0: [ 90 112 100 132 125 100 194 171 129]
1: [112 223 167  80  75 126  59 162 149]
2: [115 112  84  76 127 128 203  92 215]
3: [180 115 146  93 137 153  66  87 176]
4: [189 116 173 161 166 105  66  84  92]
5: [ 98 124  98 114  87 131 223 184  93]
6: [103 116 108 123 187 109 133  98 175]
7: [150 101  93 111 105 151 162 178 102]
8: [171 123 184 175 169 118  60  72  80]
9: [141 135 151  98  93 161  98 145 130]
10: [ 83 146 100 132 190  59 187  80 176]
11: [105  84  81  70  76 147 192 175 221]
12: [ 93 122  96 147 116 108 169 185 116]
13: [178  92 114 141 122 174 110 126  95]
14: [ 90  79  79 128 100 126 253 219  78]
15: [112  79  86  65  65 190 109 255 174]
16: [147 148 161 116 219  72  64  57 168]
17: [139  84 152 223 120 139  64 170  61]
18: [157 101 106 139 128 138 160 122 100]
19: [ 99  91 100 155 222  83 182  79 141]
20: [102 136 117 111 183 107 120  97 180]
21: [169 109 166 124 155 140  64 100 126]
22: [130 200 125  73  78 140  80 169 157]
23: [151  66 115 196 199 146 105  75  98]
24: [106 102  86  92 118 147 203 136 162]
25: [111  83  85 105 131 137 201 149 150]
26: [ 91 116 101 142 119 110 225 126 122]
27: [152 162 129  87 130 121  94 109 168]
28: [103  94  85  71  78 174 178 148 221]
29: [133 139 149 127 116 116 105 141 127]
30: [107 101  84  74 134 119 203  83 248]
31: [130 128 110 136 125 151 147 107 117]
32: [205  66  99  78 111 255  70  82 122]
33: [183  77  99 121 181 150 150  72 119]
34: [ 91 111  97 156 133 121 237  96 110]
35: [179 109 157 118 153 132  67 108 128]
36: [187  80 100 129 175 149 150  75 108]
37: [149 145 159 127 225  75  67  61 143]
38: [143 150 174 130 121 124  83 114 112]
39: [ 93 119  96  85  90 136 182 146 206]
40: [134 141 155 101 102 117 102 142 158]
41: [152  92 102 158 132 142 160 118  97]
42: [ 89  84  83 157  87 113 249 233  57]
43: [101 113 115 206 162  96 116 150  93]
44: [163 123 207 157 149  90  60  98 103]
45: [146 142 156 144 122 126  88 123 105]
46: [130 142 149 121 119 111 105 152 123]
47: [155 103 134 128 148 154 101 110 119]
48: [144 170 187 132 104 127  72 116 100]
49: [ 82 253 122  90 100 104 119 106 175]
50: [123  61  71  96  95 128 255 165 113]
51: [133  60  72  80  95 132 255 189 136]
52: [124  75  95  71  60 255  61 255  96]
53: [ 83 238 157 124 104 107  84 116 141]
54: [176  93 113 124 150 130 138 123 105]
55: [ 91 217 129  82  74  98 107 203 150]
56: [164 103 165 119 154 133  67 112 135]
57: [ 96 178 135 163 164  74 120  99 122]
58: [109 146 114 130 130 100 151 143 128]
59: [ 99 113  86  84 140 115 210  97 207]
60: [ 90 128 104 120 194  74 194  79 168]
61: [135 116 120  90 103 127 129 161 171]
62: [118 167 143  88 169 100  76  75 216]
63: [111 152 114 104 128 112 149 142 140]
64: [111 183 191 164 123  88  70 132  90]
65: [129 137 119 139 108 124 139 155 103]
66: [113  98  90 101 125 145 195 148 138]
67: [135  64  71  91 135 138 255 108 137]
68: [131 123 107 153 126 155 148 109 100]
69: [112 115 129 195 159 102 100 145  94]
70: [156 107 128 113 102 162 111 135 137]
71: [152 106 122 147 116 153 121 125 111]
72: [137 146 193 169 110 122  71 122  84]
73: [116 109  91  85 135 117 198  95 207]
74: [181  77  99  72  96 255  79  95 172]
75: [123 196 220 135 121  90  59  99 110]
76: [171  84 141 202 120 157  75 144  59]
77: [ 90 123  99 107  87 153 219 170 103]
78: [110 149 114 107 133 111 157 138 133]
79: [100 128 116 117 184 107 117  96 187]
80: [141 110 179 210 113 128  55 160  55]
81: [ 85 165 108 153  93 126 170 163  89]
82: [177 120 174 126 135 138  59 115 109]
83: [112 133 156 229 188  98  81  82  74]
84: [189  72 106 135 187 123 130  87 124]
85: [ 83 234 110  76  80 103 138 146 180]
86: [144  74 114 182 207 171  99  72  89]
87: [149  85  99 125  99 196 143 161  94]
88: [187  75 106 133 187 140 130  76 116]
89: [133 138 162 219 112 136  81  98  73]
90: [176 105 129  87  89 229  71 110 157]
91: [ 99 130 141 255 220  63  73  55  56]
92: [107 116 130 194 153 130  96 138  88]
93: [129 138 124  99 106 118 125 160 153]
94: [147  91 156 199 118 145  61 173  62]
95: [100  93  93 142  91 138 205 224  67]
96: [133 147 147  97 102 109 108 145 165]
97: [188 117 148  99 120 176  66  91 146]
98: [168  93 122 116 201 183  79  53 137]
99: [150 104 138 122  79 240  57 199  62]
100: [204  75 116  82 110 255  66  82 133]
101: [ 96 116  86  82 139 109 208 104 213]
102: [ 85 151  97  86  87 121 191 120 215]
103: [ 96 101  90 153 130 122 253  99 109]
104: [105 145 109 117 132 117 165 128 134]
105: [ 83 132  97 119 176  73 189  96 186]
106: [ 89 113  93 111 121 103 218 172 131]
107: [159  80 138 214 132 138  73 158  61]
108: [130 140 125 146 110 119 120 158 105]
109: [151 142 179 105 119 112  66 128 149]
110: [105 124 116 119 176 100 122  92 200]
111: [126 159 133  95 107 114 118 142 158]
112: [154 140 195 186 158 101  56  85  77]
113: [196  83 113 152 153 148 116 110  80]
114: [172  91 109 128 121 182 118 129 102]
115: [136  91  93 116 105 160 177 177  97]
116: [ 92 173 121 132 190  73 122  78 172]
117: [ 87 132 118 156 111  95 169 178 106]
118: [ 77 199 112  71  67  97 124 255 130]
119: [102 152 108 115 127 114 181 115 138]
120: [173 121 185 164 162 107  61  87  91]
121: [ 89 117  93  66  78 136 168 126 255]
122: [ 99 107  80  70 117 138 199  98 244]
123: [142 144 163 118 100 124  81 144 135]
124: [ 99 122 101  85  92 145 178 169 161]
125: [108 103  90  92 116 148 193 140 163]
126: [119  91  82  83 106 153 192 164 162]
127: [ 86 143 106  81  90 101 183 137 225]
128: [134 178 178 120 112 133  83 101 114]
129: [178  88 113 125 147 145 134 116 105]
130: [122 108 126 134 180 160  97  96 129]
131: [128 132 108 157 121 145 146 112 103]
132: [136  92 122 154 180 154 104  84 126]
133: [143 106 128 120  75 204  76 221  79]
134: [108 114  82  81 124 128 217 127 169]
135: [145  87  90 116 100 191 167 161  94]
136: [118 215 162  82  75 131  59 171 139]
137: [156  91  89 108 102 169 176 158 104]
138: [ 91 205 130  72  66 113  89 252 134]
139: [178  91 121 131 121 170 104 135 102]
140: [ 91 172 124 161 172  73 129  94 135]
141: [105  91  99 214 172 115 139 138  80]
142: [130 166 157 117 118 134  95 119 116]
143: [ 88 169 136 213 132  91 133  99  90]
144: [138 126 162 120  87 159  93 162 106]
145: [120  91 102 138 176 141 148  96 139]
146: [154  85  94 116  99 173 161 164 107]
147: [132 152 119 121 120 137 142 103 126]
148: [122 105 120  92  86 176 156 155 140]
149: [121 163 163 124 204  85  61  67 165]
150: [ 95 146 105 119 137 116 182 137 114]
151: [171  92 130 136 120 174 100 128 101]
152: [120 162 149 123 121 122 101 140 113]
153: [132  94 128 144 180 150 102  96 127]
154: [112 157 117  77 102 106 126 153 201]
155: [112 247 184  80  69  95  62 193 109]
156: [131 152 153 126 117 115  98 141 120]
157: [154  69  90  99 159 120 188 104 168]
158: [122 150 161 146 150 115  88 110 111]
159: [129 127 194 205 163 103  62  82  87]
160: [ 93 204 168 121 110 104  88 136 127]
161: [100 139  96  99  87 116 204 212  99]
162: [127 153 158 125 123 127  97 124 120]
163: [ 91  79  78  61  69 138 169 195 255]
164: [174  87 119 141 136 141 120 135  99]
165: [127  95 107 142 171 153 138  87 132]
166: [ 88 119  89 124 183  75 224  86 164]
167: [141  68  74  90 143 154 253  91 138]
168: [199  69  93  69 107 255  89  72 197]
169: [ 75  79  76 111 103  70 255  85 157]
170: [151  80 158 201 169 113  79 110  90]
171: [144 142 196 151 165  93  65  89 107]
172: [139 115 147 124  86 147 114 173 108]
173: [130 170 177 105 176  93  58  63 180]
174: [131  99 131 128 178 154 103  98 129]
175: [206  96 171 161 140 107  69 111  92]
176: [104 135 102 112 132 124 176 142 125]
177: [ 90 127  99 142 129  98 185 162 121]
178: [ 77 123  89  66  62  80 132 255 157]
179: [124 138 155 255 199  85  73  63  58]
180: [ 76  82  74 119 101  77 255 102 123]
181: [ 90 195 165 138 103 141  96 105 119]
182: [150  86 122 126 189 152 103  84 140]
183: [131 150 174 210 110 127  75  97  78]
184: [ 99 129 142 255 225  65  74  53  56]
185: [116 168 139  90  99 101 112 141 185]
186: [144 114 108 105 139 110 162 104 166]
187: [156  63  74  99 137 146 230 106 140]
188: [ 88 201 127  64  68 130  95 231 148]
189: [136 138 150 113  83 162  98 161 110]
190: [167 227 193  94 125 137  44  64 101]

[139 142 160 106  70 255  49 147  58] 99 133
[158  69  87  91 144 145 184 116 157] 157 187
[ 83 218 149  78  78  93 108 186 158] 55 188
[140 137 152 116  94 131  85 166 131] 123 189
[116 119 126  98  82 159 147 169 137] 148 124
[ 74  85  78 138 106  68 255  99 109] 180 169
[123 137 193 211 170  97  60  77  84] 159 112
[199  88 129 114 172 201  75  59 115] 98 97
[171 121 141 104 117 171  77 112 139] 97 70
[193  82 119 102 182 186  81  57 152] 98 182
[118  65  75 110  96 127 255 154 107] 50 51
[138  62  77  76  92 174 214 162 157] 126 51
[153 159 140  83 132 119  82 105 178] 27 109
[184  98 125 153 147 142 114 100  90] 113 164
[153 101 121 149 113 161 118 130 107] 71 151
[106 145 105 110  89 106 180 219  92] 161 5
[145 136 150 109  90 161  96 139 126] 9 189
[121 191 209 141 119  83  65 109 115] 75 64
[180 108 124  88 103 216  85 100 146] 90 97
[160 162 135  84 129 122  85 101 175] 27 3
[140 148 114 110 125 143 140 111 121] 147 31
[ 81  78  77 117 102  81 255 109 116] 180 169
[143  84 143 219 171  99  85 123  84] 170 69
[137 160 113 110 123 131 140 107 132] 147 31
[ 98  94  93 151 204  83 196  86 148] 19 60
[135 148 112 114 124 139 147 106 127] 147 31
[162 101 130 121 149 160 106 105 117] 47 129
[ 77 126  91  70  63  81 139 255 138] 178 118
[ 76  81  79 135 113  71 255 100 119] 180 169
[105 206 149 118 123  95 103 128 124] 160 53
[114  90  92  78  84 139 160 190 205] 11 39
[152  85 138 180 185 114  89 123  85] 170 69
[ 89 234 131  89  94 102 119 109 186] 49 85
[151 141 188 109 126 109  66 114 147] 109 38
[148 171 134  82 130 121  85 115 167] 27 111
[ 81 255 136  93 102  95 111  94 181] 49 53
[116 100 113 128 213 104 133  77 170] 6 79
[127 130 152 152 155 121  93 112 109] 158 45
[149 155 132  78 133 119  88 115 183] 27 96
[163 125 182 180 174 119  60  68  81] 8 120
[109 157 129  77 157  92  78  77 255] 62 110
[147 157 141  77 123 117  78 132 180] 27 96
[114 176 150  90 161  92  71  82 215] 62 173
[112 196 186 154 114  82  74 121 113] 64 75
[112 163 115  69  86 109 123 153 222] 154 185
[ 68 128  80  55  55  66 109 255 184] 178 118
[101  97 101 216 179 101 144 130  83] 141 43
[129 131 189 209 166  93  62  90  84] 159 112
[183 189 165 105 150 142  50  71  96] 190 128
[135 128 164 110  96 128 108 130 153] 40 96
[152 128 195 123 130 103  62 120 138] 109 38
[192  93 121 163 144 138 113 104  84] 113 164
[ 81 255 158  98  99 105  77  92 147] 53 49
[139 147 124  75 140 118  90  89 229] 62 27
[152 148 149  91 126 117  78 116 175] 27 109
[102  95  95 209 179 112 155 121  85] 141 43
[158 100 124 157 120 146 123 122 103] 71 164
[ 90  99 105 139  90 127 176 243  83] 95 161
[125 110 119  97  83 194 143 157 124] 148 87
[ 88 171 115 126  95 117 188 151 101] 81 150
[150  82 149 212 178  97  81 118  86] 170 69
[140 129 114 112 141 108 154  95 159] 186 147
[ 86 102 103 151  86 156 165 226  76] 95 12
[112 145 165 216 183  92  79  84  74] 83 159
[ 88 125  94  80  88 131 186 146 214] 39 102
[ 81 255 128  88  98  96 115 101 190] 49 85
[108 119 107  74  81 141 155 159 207] 39 28
[133 137 108 138 123 152 142 102 117] 31 131
[129 117 103 116 144 130 174  92 146] 186 145
[147 102 153 121  73 232  57 198  69] 99 133
[ 97 121 102  80  85 132 173 154 208] 39 127
[156 104 133 125 148 151 101 111 125] 47 174
[118 169 139  87 169 101  80  78 212] 62 173
[143 139 198 147 157  95  62  99 112] 171 44
[184  97 118  97 105 217  92 114 128] 90 114
[111 144 155 226 186  94  79  81  76] 83 179
[ 72  88  80 139 110  54 255 108 114] 180 169
[126 131 152 153 154 119  92 114 111] 158 45
[164 113 163 121  77 217  55 175  66] 99 133
[108  97 106 143 212  99 155  81 151] 19 6
[125 164 130  68  69 155  71 199 171] 22 188
[157  83 152 196 177 103  83 117  83] 170 69
[ 74 255 138  93  76  81  89 198 142] 55 155
[175 115 127  95  99 230  79 105 126] 90 100
[110 115 126 178 168 106 108 145  96] 69 43
[145 139 186 156 164 106  69  86 100] 171 120
[123 178 139  74  74 143  75 163 183] 22 136
[158  82 148 191 182 106  86 113  88] 170 4
[144 135 116 108 143 100 154  97 155] 186 147
[170 102 112  94 106 221  97 112 138] 90 74
[152 104 133 125 148 149 104 119 117] 47 174
[ 85 255 177 108  91 100  79 105 126] 53 160
[188  92 117 159 147 137 124  99  88] 113 129
[124 111 120 104  87 179 143 172 113] 148 146
[155 144 137  86 126 111  85 123 185] 27 96
[177  92 119 140 139 133 120 135  96] 164 54
[178 198 168 106 140 152  48  77  84] 190 128
[202  91 142 159 137 122  86 123  90] 175 113
[155  86 145 191 187  98  88 112  90] 170 69
[182 119 132 101 114 193  81  97 132] 97 90
[120 125 118 105  88 182 140 163 111] 148 172
[ 93 233 135  93  72 108 101 179 139] 55 1
[166 203 195 108 132 128  47  76  98] 190 128
[170 110 125  81  98 221  79  96 172] 90 74
[ 87 228 135 102 103 104 121 106 165] 49 53
[134  88  95  97 174 146 174  64 181] 157 145
[123 143 143 155 150 124  99 106 108] 158 45
[ 80 234 142 119  97 114  98 130 138] 53 160
